Where one turn sends some rows of the set: a few examples, then the rows asked:
K106: +2.16 +1.65 +0.32 -0.81 -1.25 +0.53 +1.00 +0.60 -0.39 -0.02 +1.71 +2.46 -0.89 +1.24 -0.49 +0.81 +0.86 -1.57 +0.00 +1.62 -1.28 +1.29
K201: +0.27 +0.77 +0.75 -0.37 -1.04 -2.38 +1.67 +0.50 +0.98 +3.15 -0.12 +0.83 +1.40 +0.47 +0.53 +0.50 +0.56 +1.74 +1.19 +2.16 +0.77 -0.34
K56: +1.61 +1.61 -0.15 -1.13 +0.14 -0.80 -0.53 -0.68 -1.58 +0.63 +1.41 +1.38 -0.70 +0.73 -0.06 +1.01 +0.57 -2.05 +2.05 +2.84 -1.38 +1.34
K735: +1.51 +1.17 +0.79 -0.34 -1.66 +1.85 +1.95 +1.66 +0.35 -0.39 +0.96 +2.02 +0.61 +0.51 -1.42 +0.19 +1.54 -0.04 -0.76 +0.44 -0.21 -0.29
K370: +0.70 +1.26 -0.78 +0.22 -0.82 -4.02 -0.50 +1.07 +0.87 -0.94 +1.11 -0.11 +1.42 -1.67 +0.19 +1.47 -0.21 +0.09 +0.19 +0.56 -1.62 -1.09
K215: -2.39 +1.64 -0.32 -0.42 +0.36 +1.07 +0.94 +0.49 +0.16 -1.16 +0.55 +0.84 -1.08 +2.20 -1.20 +0.78 +0.46 +0.80 +0.74 -1.28 -1.20 +0.28
K524: +0.68 +1.48 -1.25 +0.19 -1.35 -1.63 +1.60 +0.93 +1.66 +0.89 +0.59 +0.05 -2.19 +0.02 +1.94 -0.62 +1.41 +0.12 -0.03 +1.39 +1.19 -1.64
K9: -0.71 +0.42 -1.33 -1.76 -1.25 -0.29 -1.10 -0.16 +0.81 +2.41 +1.08 +0.16 -1.82 +0.77 +1.23 -0.80 -0.29 +1.37 +2.73 +0.20 -0.44 -0.17
K187: +0.29 +1.69 +1.79 +0.47 -0.42 -2.56 +1.13 -0.07 -0.34 +2.26 +0.15 +0.91 +0.41 -0.29 +1.26 +0.44 +1.20 +1.32 +0.80 +2.55 +1.98 -0.22
K233: +0.39 +0.71 +0.71 -0.21 -0.78 +1.77 +1.24 +1.44 -0.19 -0.06 -0.13 +0.43 +2.32 -0.83 -1.99 -0.05 +1.85 +0.89 +0.66 +0.60 +0.79 -1.86
K154: -2.06 +0.57 -1.37 -1.07 -0.48 +0.67 -1.18 -0.76 -1.05 +1.32 +0.26 +1.15 -1.06 +0.62 +1.32 -1.94 -0.13 +1.71 +2.41 +0.03 +0.37 -0.46
K68: -0.10 +0.42 +1.00 -0.46 -0.73 +0.28 -0.42 -0.81 -1.95 +1.39 +0.37 +1.44 +0.11 +1.78 +1.07 -1.05 +0.03 +0.52 -0.34 +1.73 +2.73 +1.39
K856: +0.47 +1.40 -0.65 +0.82 -1.89 -0.46 -0.53 +1.34 -3.01 +2.17 -1.54 +1.44 -0.69 -0.95 +1.44 -0.34 -0.27 +0.27 +0.39 -1.03 -0.29 +0.91
K610: +1.76 -1.32 -1.48 -1.50 +1.20 -1.86 -0.82 +1.78 -0.58 +0.86 +0.03 +0.16 +0.26 +1.82 +0.03 +1.68 +1.06 +1.79 +0.58 +0.63 -1.19 +0.08
K471: +0.55 +0.41 -1.87 -0.01 +0.85 -2.05 -2.33 +0.00 +0.37 +0.16 +1.76 -0.28 +1.10 +0.69 -1.06 +1.77 +0.56 -2.35 +1.58 +0.56 -1.15 -0.59
K761: -0.18 +0.63 +0.13 -0.59 +0.61 +0.41 -0.34 +0.11 -1.41 +0.56 -0.52 -0.67 +2.51 -1.21 -1.68 +0.10 +1.58 +0.42 +2.76 +1.76 +0.70 -1.77
K456: +2.00 +1.22 -2.88 +0.14 +0.99 -1.26 -0.87 +0.33 -0.57 +1.62 -0.81 +1.51 +0.08 -1.54 +1.12 +0.90 +0.10 +1.62 -0.98 +1.41 +0.96 -0.47
K90: -1.32 +1.32 +0.85 -1.03 -0.63 +1.76 -0.87 -1.64 -1.56 -0.63 -0.02 -0.18 +1.07 +0.15 +1.14 +1.87 -1.28 +0.25 -0.78 +0.24 +0.43 -0.89
K401: -0.32 +3.14 +1.68 +1.34 -1.51 +0.41 +0.61 -1.84 -1.26 -0.70 -1.04 -0.44 +0.36 -0.89 +0.26 +0.13 -0.69 -0.20 -0.49 +0.20 +0.14 +0.14
K494: -0.55 +2.22 -1.06 +0.53 +1.46 -1.60 +0.12 +0.24 +0.53 -0.78 -0.05 -2.41 -1.48 +0.91 -0.73 +1.35 +1.52 -0.74 +1.85 +1.13 +0.84 -0.38
K152: +0.05 -0.39 -0.06 -1.28 -1.56 -0.92 +1.15 +0.35 +0.80 +3.13 -0.27 +1.10 +1.65 +1.94 +0.03 -0.20 -0.40 +1.57 +0.76 +1.42 +0.55 +0.40
K577: +0.74 +2.14 -0.17 +1.17 +0.03 -3.39 -1.07 +0.80 -0.67 -2.26 +1.39 +0.77 +0.69 -2.04 +0.80 +0.89 +0.56 +0.07 -0.62 +0.56 -0.16 -0.67
K923: -1.85 +1.23 -0.13 -0.67 +0.44 +0.57 +0.46 +1.04 +1.34 -0.34 +0.66 -0.80 -0.78 +1.37 -1.85 +1.38 +0.94 +1.68 +1.63 -1.32 -0.75 -0.48
K273: +1.66 +1.81 -2.28 +1.16 -0.15 -0.99 -0.92 +1.26 -2.09 +1.61 -1.74 +2.15 -0.23 -1.02 +1.68 +0.20 +0.19 +1.03 +0.24 +0.32 +0.60 +0.63
K595: -0.30 +0.33 +0.33 -0.56 -2.57 -0.24 -0.12 +0.45 -2.27 +2.66 -0.45 +0.11 -0.83 -1.52 +0.63 -0.23 -0.89 +0.04 -0.71 -1.20 -0.83 +0.13
K882: +1.66 +2.78 +1.02 +2.31 -1.01 -2.04 +1.40 -0.25 -0.70 +0.00 -1.41 -0.44 -0.35 -0.64 -0.61 -0.84 +0.76 +0.32 +0.30 +0.28 -0.75 +1.14
K653: -0.68 +1.75 -1.21 +0.95 -0.52 -0.62 +1.53 +0.36 -0.17 -0.11 -0.17 +0.90 -1.38 -0.31 +1.96 -1.77 +1.65 +0.52 -0.26 +1.22 +2.00 -1.95
K74: +0.12 +1.48 +1.89 +0.41 -0.32 -1.20 +0.13 -0.74 -1.75 +1.50 +0.48 +1.18 -0.20 +0.33 +1.51 -0.37 +1.02 +0.69 +0.05 +2.38 +2.99 +0.66
K118: +1.18 +0.14 -1.98 -1.18 +0.23 -1.06 -0.50 -0.69 +0.04 +2.11 +0.17 +0.10 -0.03 -2.13 +0.31 +0.94 -0.50 +1.44 -2.06 +1.13 +0.40 -1.26
K557: +0.05 -0.25 -0.36 -1.56 -1.52 -0.57 -0.20 -0.58 -0.76 +2.65 +0.44 -0.52 -0.49 -2.10 +0.04 +0.42 -0.96 +0.64 -1.86 -0.15 -0.45 -0.99
K131: +0.06 +0.42 -0.78 +0.18 -1.07 -0.09 -2.85 +0.72 -1.99 -2.27 +0.83 +0.83 +1.13 +0.06 -0.22 -0.94 -0.88 +0.12 -0.22 -1.26 +0.05 +0.93
K634: -0.94 +1.49 -0.41 -0.22 +1.02 -0.77 -0.02 +0.84 +1.52 -0.17 +0.31 -2.40 -0.94 +0.71 -1.63 +1.68 +1.47 +0.99 +2.13 -0.05 +0.28 -0.76
K621: -0.09 -0.59 +0.04 -1.34 -1.43 +0.49 +0.09 -0.25 -0.69 +2.27 +0.04 +1.39 +1.01 +2.53 +0.33 -0.97 -0.68 +0.97 +0.05 +1.23 +1.56 +1.22
K876: +2.78 +0.54 -0.61 +0.98 +0.35 -3.18 +0.83 +1.49 -0.32 +0.78 -0.88 -0.10 -0.43 +0.77 -0.74 -0.07 +1.67 +1.33 +0.83 +0.44 -1.45 +1.07
K649: +0.44 +1.13 -0.25 -1.02 +0.94 -0.78 -1.25 -0.92 -2.16 +0.99 +0.24 -0.22 +0.95 -0.43 -0.68 +0.59 +0.95 -1.09 +3.42 +2.92 -0.36 -0.16
K367: -2.01 +1.24 -1.25 +0.27 -0.17 +0.53 +0.24 -0.52 -1.42 +0.06 -0.39 +1.46 -0.89 +0.03 +1.61 -2.52 +0.84 +1.26 +0.92 +0.43 +1.51 -1.36
K751: +0.69 +2.23 -0.37 +2.23 -0.23 -1.41 +0.13 +1.11 +0.04 -1.35 +1.61 +2.37 +0.43 +0.40 -0.97 +0.45 +1.57 -1.93 -0.37 -0.76 -1.33 -0.11
K617: -1.34 +0.91 +0.45 +0.97 -0.24 +0.83 -2.08 +0.09 -0.50 -0.72 +1.39 +0.00 +2.02 -0.59 -2.05 +0.26 +0.78 -0.65 +0.87 -1.83 -0.02 -1.37
K936: -1.05 +2.63 -1.32 +0.76 +1.36 -1.04 +0.58 -0.25 -0.67 -1.60 -0.22 -0.79 -1.76 +1.87 -0.12 +0.75 +1.00 -1.63 +1.00 +1.15 +0.36 +0.38
K596: -0.23 -0.85 -0.76 -2.46 +0.78 +0.57 -1.58 +0.09 -1.17 +0.17 +0.42 +0.19 +1.03 +1.58 +1.00 +2.68 -0.36 +1.25 -0.15 +0.47 -0.25 -0.93
K933: +1.28 +1.41 -1.60 +1.18 +0.52 -2.59 -0.75 +0.70 +0.49 -0.49 +1.75 +1.40 +0.40 +0.91 -0.73 +1.35 +1.13 -2.65 +0.49 +0.44 -1.59 +0.00
K981: -1.98 +2.33 -0.96 +0.35 +0.82 +0.24 +1.10 -0.09 -0.83 -1.78 +0.16 +0.83 -1.63 +2.53 -0.31 +0.52 +0.53 -1.01 +0.45 +0.03 -0.68 +0.63
K462: +0.61 +0.81 -1.34 -1.14 -1.72 -1.47 +0.27 +0.65 +2.11 +2.22 +1.22 -0.32 -2.42 +0.46 +1.56 -0.08 +0.42 +0.52 +1.49 +0.89 +0.02 -0.76
K990: -0.69 +0.15 -0.85 -0.12 +0.44 -0.38 -2.99 -0.35 -0.11 +0.08 +1.61 -0.97 +1.92 -0.13 -1.76 +1.17 +0.35 -1.39 +1.77 -0.59 -0.33 -1.24
K836: -0.56 +1.96 +0.59 +2.10 -0.60 +0.30 -0.49 +0.77 -0.44 -1.40 +1.36 +1.66 +1.30 -0.36 -1.63 -0.11 +1.39 -0.89 -0.17 -1.94 -0.43 -0.78
K904: +0.42 +1.76 -0.12 +1.30 -0.15 -1.48 -2.21 +0.59 -2.14 -2.94 +1.18 +1.21 +0.47 -1.13 +0.57 -0.28 +0.32 +0.08 -0.77 -0.28 +0.68 +0.36
K527: +0.32 +0.04 -1.41 -0.86 -1.85 -2.67 -1.12 +1.18 +0.96 -0.31 +0.73 -0.52 +2.03 -0.50 -0.67 +0.81 -1.31 +0.06 +0.79 -0.45 -2.16 -0.55
K931: -0.04 -0.34 -1.44 -0.79 -1.97 -0.72 -2.32 +1.01 -0.49 -0.97 +0.53 -0.08 +1.92 +0.35 -0.89 -0.38 -1.69 +0.14 +0.56 -1.27 -1.35 +0.52

K471 turns into -> K990
K931 turns into -> K131
K557 turns into -> K595
Where do these go?
K201 turns into -> K152
K610 turns into -> K596
K9 turns into -> K154
K735 turns into -> K106
K494 turns into -> K634

Where one turn sends some rows of the set: a few examples, then the rows asked:
K167: +1.03 +0.21 +0.65 +0.67 -0.50 -0.27 +0.24 +0.16 +0.61 +3.02 +0.14 -0.52
K204: -1.67 +1.03 -0.20 +0.04 -1.68 -0.97 -1.11 -0.17 -2.82 +0.51 +3.15 +1.40
K839: -1.39 +0.02 +0.29 +0.28 -2.02 -0.73 -0.94 -0.40 -3.60 +0.88 +2.44 +1.63
K242: +1.30 -0.68 +1.06 +0.52 -0.25 -0.47 +0.19 -0.09 -0.22 +3.13 -0.76 -0.22
K94: -0.32 -0.23 +2.98 -2.12 +0.52 -2.53 -0.55 -0.08 -1.00 +1.36 -0.37 +1.95
K112: +1.08 +0.00 +1.30 +0.95 -0.03 -3.20 -1.04 +0.89 -2.27 -1.08 +0.69 +0.98
K792: -1.69 +1.03 +1.99 -0.89 +0.64 -2.58 -2.20 -0.28 -2.03 -0.28 -0.53 +1.81
K742: +1.88 +0.19 +0.60 -1.86 +0.34 -3.09 +0.06 -0.33 -3.71 +0.35 +0.81 +0.82
K613: -2.26 +1.03 -0.26 +1.36 +0.71 -1.61 +0.28 +0.92 -2.19 -0.43 +1.35 +0.71
K988: +0.18 -1.20 +0.26 +0.85 +0.67 -1.30 +0.37 -0.84 +0.73 +2.65 +2.22 +0.23
K934: +1.82 +0.68 -0.99 -1.80 +2.32 -2.23 +0.17 -0.56 -1.20 +1.47 +1.01 +0.60
K45: +0.76 +0.46 +0.78 +0.18 -0.79 -1.98 -1.23 +2.32 -0.95 +3.68 +1.38 +0.71
K726: +0.47 +0.22 +2.36 -0.27 +0.59 -2.51 -2.43 -1.65 -1.78 +2.49 +1.26 +2.55
K545: +1.33 +1.62 +1.58 +1.64 +0.17 -2.37 -1.59 -0.36 -3.41 +1.57 +0.82 -0.20
K951: +0.18 +2.83 +0.06 -0.88 +1.87 -2.08 -2.49 +0.18 -1.36 +2.03 +0.47 +1.66
K771: -1.26 +0.98 -0.41 -2.40 +1.42 -0.51 -0.74 -1.50 -0.99 +3.24 +0.47 +0.81
K254: -0.02 -1.23 -0.85 +0.76 -1.55 -0.32 -0.61 -1.43 -0.18 +0.08 +1.52 +0.39
K905: -0.09 -1.11 +0.89 -1.79 +1.15 -2.70 +0.56 -1.02 -1.95 -0.79 +0.04 +0.78
K714: -1.65 +1.65 +0.43 -0.49 +1.92 -1.11 -1.53 -0.60 +0.48 +0.99 -0.27 +1.82
K502: -1.78 -1.11 -0.09 +0.49 -0.36 -0.34 -0.55 -2.16 -2.26 +0.38 +1.50 -0.69
K132: -1.22 +0.53 +0.41 -0.17 -1.84 -1.05 -2.14 +1.03 -3.94 +1.42 +0.61 -0.20
K252: +1.86 -0.60 +1.13 -1.94 -0.49 -1.41 -1.95 -1.26 -1.02 +3.37 +0.54 +0.49
K854: -0.46 +1.47 +1.70 +0.20 -1.02 -0.67 -0.05 +1.21 -2.81 +3.80 +1.09 +0.70
K431: -0.73 -1.03 -0.86 +0.30 -1.93 -1.11 -0.95 -1.58 +0.35 +0.46 +0.59 +0.67
K816: -0.64 +0.80 -1.41 -1.27 +0.84 -1.26 +0.64 +1.06 -1.45 -0.34 -0.02 -0.71
K6: +0.54 +2.06 -1.96 -0.21 +1.75 -1.65 -0.98 -0.87 -2.20 +0.00 +0.89 +0.64
K287: +0.34 +1.38 +1.72 +0.26 -0.07 -0.31 +0.15 +1.28 -3.38 +3.12 +1.74 +0.55
K136: -1.86 -1.21 -0.72 -2.23 +0.07 -0.63 -0.10 +0.10 +0.24 +1.29 +1.12 +1.34

K254 turns into -> K839
K742 turns into -> K94
Where do these go?
K287 turns into -> K242
K726 turns into -> K771
K252 turns into -> K136
K45 turns into -> K988
K792 turns into -> K951

Where one turn sends some rows of the set: a few examples, then the rows asked:
K44: +2.53 +1.81 +1.22 +1.72 -1.23 -0.48 +2.27 -0.90 +0.03 +1.08 +1.44 -2.03 -1.40
K795: +3.88 -1.71 +1.50 -0.69 -0.38 -0.44 +2.30 -0.48 +1.23 +0.01 -0.06 +0.08 +2.26
K228: -0.41 +2.24 +2.05 +0.44 +0.18 -1.38 +2.64 -1.43 +2.60 +0.07 +0.29 +1.44 +0.25
K332: -0.31 +3.07 +1.32 -1.42 -0.98 -0.49 +2.31 -0.85 +2.44 -0.44 -0.14 -1.75 +1.17
K292: +2.54 +0.74 +1.61 +1.93 -0.99 -0.42 +2.11 -0.25 +0.02 +1.10 +1.35 -1.91 -1.76
K941: -0.39 +0.31 +1.15 -0.87 -1.45 -0.72 +2.29 -1.32 -1.92 +0.10 -0.43 -2.27 +0.85
K985: -0.33 -1.01 +1.71 -0.55 -1.07 -0.71 +2.14 -0.46 -1.84 +0.25 -0.46 -2.09 +0.54
K256: +2.67 +1.29 +1.98 +1.74 -1.03 -0.01 +2.61 -0.85 -0.11 +0.40 +1.01 -2.27 -1.71
K686: +1.66 -2.69 +0.56 +1.07 -1.30 +0.07 +2.60 -1.40 +2.45 -1.10 +1.75 -0.60 +1.15
K429: -0.20 +1.58 +3.16 +0.45 +0.32 -0.65 +3.16 -1.44 +2.51 -0.82 -0.27 +1.08 -0.04
K307: +3.69 -0.28 +0.16 -0.85 -0.84 -1.05 +1.98 -1.05 +1.27 +0.69 +0.55 +0.29 +2.86
K568: -0.56 +0.59 +1.32 -0.65 -0.39 -1.47 +1.05 +1.40 +2.78 +1.45 +0.37 -0.75 +0.57
K842: +3.89 -0.04 +1.06 -1.02 -0.82 -0.13 +2.78 -1.84 +1.12 -0.76 -0.17 -0.33 +2.72
K560: -0.57 -0.25 +0.75 -0.61 -1.26 -1.33 +1.76 -0.55 -1.74 +1.09 +0.08 -1.84 +0.84
K36: +1.41 -1.18 -0.82 +0.86 -1.66 -0.56 +2.30 -1.99 +2.50 -0.32 +2.32 -0.42 +1.71
K153: -0.32 +0.82 +2.86 +0.69 +0.52 -1.20 +2.54 -0.50 +2.60 +0.15 +0.07 +1.52 -0.14
K693: +1.65 -0.99 +0.12 +0.58 -1.70 +0.30 +3.19 -2.76 +2.31 -1.82 +1.63 -1.08 +1.56
K266: -0.03 +0.06 +3.50 -0.92 -0.20 +0.23 +2.46 +0.67 +2.45 -1.10 -0.97 -1.75 +0.10

K795 turns into -> K307
K44 turns into -> K256
Where do these go?
K228 turns into -> K429
K332 turns into -> K266
K560 turns into -> K941
K693 turns into -> K686

Where one turn sends some rows of the set: a few examples, then the rows asked:
K759: +0.81 -1.74 -0.51 +0.47 +0.45 +0.95 -0.75 -2.37 +0.92 +0.29 +0.04 +0.55 -0.27 +1.35 -0.56 +3.48 +1.15
K54: -0.63 -2.50 +1.74 -0.94 +0.19 +1.82 +0.36 -1.38 -0.04 -0.07 +0.62 +0.60 -2.35 +0.15 +1.23 +1.28 -1.36
K529: -1.55 -1.01 -0.50 +0.71 -1.33 +1.30 +0.37 -0.81 -0.24 +0.67 +0.29 +1.61 +0.57 -0.15 +1.40 -0.68 -1.25
K611: +0.96 -1.05 +0.46 -0.60 +2.13 +0.08 -0.57 +0.19 +0.45 -0.11 -1.59 +0.73 -3.88 +0.42 +1.18 +1.33 +0.50
K11: +1.92 -1.29 -0.57 +0.02 +1.26 +1.03 +0.46 +0.14 +0.54 +0.09 +2.24 -1.10 +0.77 +1.66 -0.32 +0.86 -2.83
K623: +1.58 -1.51 +0.49 +0.20 +0.14 -0.66 -2.03 -0.31 +0.96 +0.70 +0.93 -1.98 +0.95 +1.02 -2.23 +1.54 -0.32
K293: +0.88 -0.93 -1.50 +0.30 -0.28 -1.02 -0.64 +0.67 +0.90 +1.18 +0.93 +2.25 -3.36 +1.52 +0.33 +0.61 +0.27
K69: -2.08 -0.69 -0.91 +1.18 +1.41 -0.28 +1.59 -1.70 -0.25 +1.08 +1.54 -0.55 -0.17 -0.51 +1.84 +0.80 +1.01
K49: +0.83 -2.26 -0.69 +0.75 +2.91 +0.04 -0.23 +2.17 +0.16 +0.73 +1.84 +2.05 -0.43 +1.33 +0.20 +0.45 -0.44
K198: +0.14 -0.91 -0.45 -0.26 +3.41 -0.58 -0.32 -0.06 +0.05 +0.57 +3.91 +0.16 +0.54 +0.56 +0.27 +0.44 +0.27
K271: -0.47 -2.03 +0.46 +0.36 -0.12 -0.19 +0.81 -2.03 -2.25 +0.26 +0.26 -0.31 +0.53 +0.54 +1.71 -1.94 +0.61
K114: +0.72 -0.87 +0.31 -0.46 +0.78 -0.35 -0.78 +0.27 -0.46 +2.09 -2.05 +0.93 -0.60 -1.02 +1.03 -1.85 +1.30
K600: +1.54 +1.19 -1.58 +0.12 +1.26 +0.62 -0.27 -0.89 +0.06 -1.17 -0.04 +1.53 -1.87 +0.88 +1.49 +2.22 -0.21
K949: -0.04 -1.03 -0.08 -0.46 +0.64 -0.35 -0.89 -0.58 +0.72 +0.54 -2.10 -1.79 -2.21 -0.06 +1.51 -2.11 +0.25
K706: +3.37 +0.47 +0.65 +0.05 +2.19 -0.72 -1.09 +0.87 -0.58 -0.06 -1.22 +0.02 -0.52 -0.06 -1.08 +0.02 -0.14
K336: +1.16 -2.83 -0.20 +1.72 -0.93 -0.73 -1.06 -2.39 -1.77 -0.23 +2.01 -0.43 -1.34 +0.97 +0.62 +0.69 -0.66
K886: +1.04 -0.28 +1.21 -0.52 +0.70 -1.02 -0.66 +0.43 -1.50 +1.36 +0.54 -2.63 +1.01 -1.38 +0.34 -0.31 +0.81
K30: +0.70 -0.55 -1.27 +1.03 -0.95 +0.22 -1.86 +0.02 +0.15 +0.65 +2.44 -2.41 -0.83 -0.48 +0.03 +1.86 -1.31
K189: -0.51 -1.95 -1.47 +0.35 +1.87 +0.63 +0.05 +0.88 -0.61 +1.89 +2.85 +0.68 -1.42 +0.55 +0.37 -0.81 +1.76
K151: +0.90 +0.04 +0.88 +0.64 +0.50 -0.50 -0.41 +0.77 +1.16 -0.86 -2.39 -0.88 -0.57 +1.31 -1.70 -0.04 +0.11
K85: +1.00 -0.20 +0.49 -0.55 -0.24 -1.93 -0.39 -0.45 -0.74 -0.70 -0.52 -2.65 +1.01 +1.37 +1.40 -0.51 +0.70

K759 turns into -> K54
K271 turns into -> K623
K151 turns into -> K949
Where do these go?
K11 turns into -> K293
K189 turns into -> K198
K706 turns into -> K114
K600 turns into -> K529

